In the rows, 128 means zero.
Families of rows that turns and mirrors carry onto each other, the same ones carrying the whole set onto itself: the rest of each named row's family, in list order
4 families of 8 rows
Bozem: [140 132 148  96 153 130 130 119 114]
vas: [139 136 142  91 153 131 136 130 116]
dulu: [159 129 116  96 148 132 134 118 106]
Bem: [111 117 101 134 147 124 121 138 144]
Suv: [127 109 103 109 138 126  94 130 157]
lafat: [135 117  86 131 134 129 117 137 119]
Bofa: [130 112 134  79 148 134 101 117 120]
Taz: [115 115 106 133 149 113 124 135 146]
Bulo: [112 103 110 110 140 121  95 133 146]
Tola: [114  98 109 108 145 121  94 120 142]
kudap: [109 114 140 100 155 122 110 126 149]
Viz: [124 127  99 134 149 131 123 134 155]
venib: [110 119 136  95 162 116 117 125 147]
sili: [120 122 135 103 156 128 112 122 163]
Buz: [152 143 107 125 149 138 139 126 123]
gupal: [137 105  92 134 131 131 114 132 122]
ven: [150 132  98 117 149 140 139 128 111]
fipo: [132 111 143  83 145 124 102 120 125]
rilin: [148 124  84 124 132 134 113 132 129]
Ginub: [119 111  92 126 141 135 121 141 149]
geg: [167 131 116  96 137 136 117 119 112]
tegib: [150 121 140  88 155 130 129 110 120]
leto: [142 132 113 131 141 129 144 140 117]
ruz: [148 137 144  95 156 135 128 115 131]
femag: [137 123  83 124 138 135 129 140 126]
koduz: [153 120 118 104 133 144 122 128  99]
pizem: [138 108 143  83 149 122 113 116 139]
tiror: [120 103 136  98 150 124 110 124 158]
mazu: [117 101 111 110 140 125 108 139 160]
tubu: [156 127 120 102 137 131 123 124  97]
kago: [142 134 107 129 145 132 140 132 109]
Masov: [144 116 135  82 143 129  98 116 141]

The rest of the family of fipo: Bozem, Bem, lafat, Bulo, kudap, tubu, kago
The rest of the family of Tola: vas, Bofa, Taz, venib, gupal, leto, koduz
The rest of the family of Viz: Suv, sili, Buz, rilin, geg, ruz, Masov
The rest of the family of dulu: ven, Ginub, tegib, femag, pizem, tiror, mazu

